In the rows, zero is written as 128.
The same turns and mirrors carry the whole set onto itself, and each row onto the other rows of its family. Which rows share a family with each named row? Give them in list order.
These 40 rows form 5 families of 8 rows each.
Mor: [ 94 131 124 140 148 145 138 116 122 103 129 132 132 115 147]
fotog: [ 90 119 129 165 144 165 140 105 132 116 135 119 120 122 133]
lugov: [ 78 116 114 169 153 149 140 121 142 109 141 132 114 128 137]
mimuf: [ 99 100 136 146  79 142 154 128 131 108 134 155 112 149 140]
Roluf: [ 89 136 125 116 100 123 149 125 136 110 153 125 107 133 117]
noge: [101 107 136 172 143 159 127 128 113 100 143 146 111 145 109]
gaso: [ 97 156 118 135 100 147 126 120 131 116 136 137  90 138 121]
Kuzuk: [ 98 128 132 133  93 142 144 145 135  95 140 162  96 145 147]
lur: [ 84 135 124 118  93 130 145 106 138 115 138 131 108 138 119]
Votaf: [ 98 103 139 149 144 136 143 132 107  91 150 126 132 146 124]
rafi: [ 99 101 136 143 141 153 139 142 108  99 146 129 126 159 121]
zitu: [ 99 100 134 156 140 165 131 139 111 105 142 138 116 159 113]
Refe: [100 122 130 132  86 132 136 139 123  94 140 145 111 156 150]
vapuz: [ 85 114 124 163 140 159 134 102 130 120 123 132 118 116 130]
giz: [ 92 108 122 166 151 148 134 151 120 104 145 141 116 144 125]
todu: [108 115 133 142  85 145 148 136 129 100 134 165 110 148 145]
roge: [ 97 139 131 156 153 152 143 117 128  93 132 143 118 126 148]
nef: [ 91 105 130 155  77 146 132 125 131 110 133 146  96 157 133]
tilur: [ 95 119 135 121  87 140 142 138 123  98 135 156 103 157 139]
vesum: [ 91  83 135 146 135 146 135 127 106 103 144 126 128 141 130]
selo: [102 139 118 135 100 128 146 109 128 105 149 147  81 133 117]
nerav: [109 105 135 168 138 165 126 138 113 100 142 143 125 142 128]
rosed: [ 84 134 123 127  93 130 144 110 131 120 139 112 105 140 123]
fifu: [ 82 123 114 158 157 143 143 126 139 102 144 131 120 128 144]
gub: [ 82  99 136 145  81 139 154 128 141 111 138 144  97 146 135]
tive: [ 97 141 121 128 103 153 141 107 132 123 149 133  91 133 108]
fus: [ 80 110 135 168 142 149 152  99 134 108 130 124 118 128 136]
vonos: [ 96 130 120 132  97 121 153 104 128 107 150 135  87 134 117]
soka: [104 104 130 154 141 164 118 137 106  99 140 152 114 139 128]
Mak: [ 97 141 123 115 105 141 149 110 128 116 154 125 102 134 116]
bas: [ 87 105 136 137  80 146 141 126 129 111 131 153  95 158 127]
tafe: [101  93 139 159 135 151 138 134 112 100 145 125 137 143 132]
lila: [103 119 130 139  90 122 159 129 119  97 138 155  90 145 137]
fela: [ 93 137 120 155 145 156 141 109 144 102 127 139 129 128 144]
dum: [ 85  98 124 164 148 140 142 146 121 106 146 130 122 145 125]
Bos: [ 98 134 128 150 151 158 140 116 126 103 139 122 128 122 146]
maduk: [ 92 147 120 126  96 144 132 111 139 114 134 148  96 136 115]
bapup: [ 84 122 123 159 140 153 147 100 147 110 127 128 131 129 139]
lome: [ 93 139 121 140  98 146 133 122 142 119 145 144  86 132 103]
Ziba: [100 112 130 150  86 129 156 123 122 105 135 156  84 145 129]

The rest of the family of Kuzuk: Roluf, noge, Votaf, roge, gub, fus, lome
The rest of the family of selo: lugov, giz, fifu, vonos, lila, dum, Ziba
The rest of the family of vapuz: Mor, gaso, Refe, nef, vesum, rosed, soka

The same turns and mirrors carry the whole set onto itself, and each row onto the other rows of its family. Which rows share a family with each named row? Give them in list order.
These 15 rows form 3 families of 5 rows each.
L: [149 146 136 144 124 118 118 105 123 144]
H: [143 121 111 143 139 129 124 140 106 130]
P: [141 137 139 142 121 126 102 137 139 157]
V: [126 106 121 123 141 134 131 131 119 109]
M: [126 117 109 121 130 140 141 144 119 114]
A: [128 152 120 118 100 136 149 122 139 128]
N: [132 122 153 130 131 125 100 122 148 140]
W: [119 137 132 112 105 142 127 145 156 136]
C: [123 135 137 111 116 132 141 104 144 115]
U: [134 147 126 130 106 135 118 150 144 154]
Q: [136 130 147 128 128 120 123  93 135 125]
J: [137 108 122 136 147 128 121 129 111 119]
K: [136 126 103 135 128 138 136 149 111 127]
R: [118 121 149 112 121 135 117 127 157 128]
X: [145 160 119 138 106 127 133 122 126 147]

The rest of the family of A: L, C, Q, X
The rest of the family of M: H, V, J, K

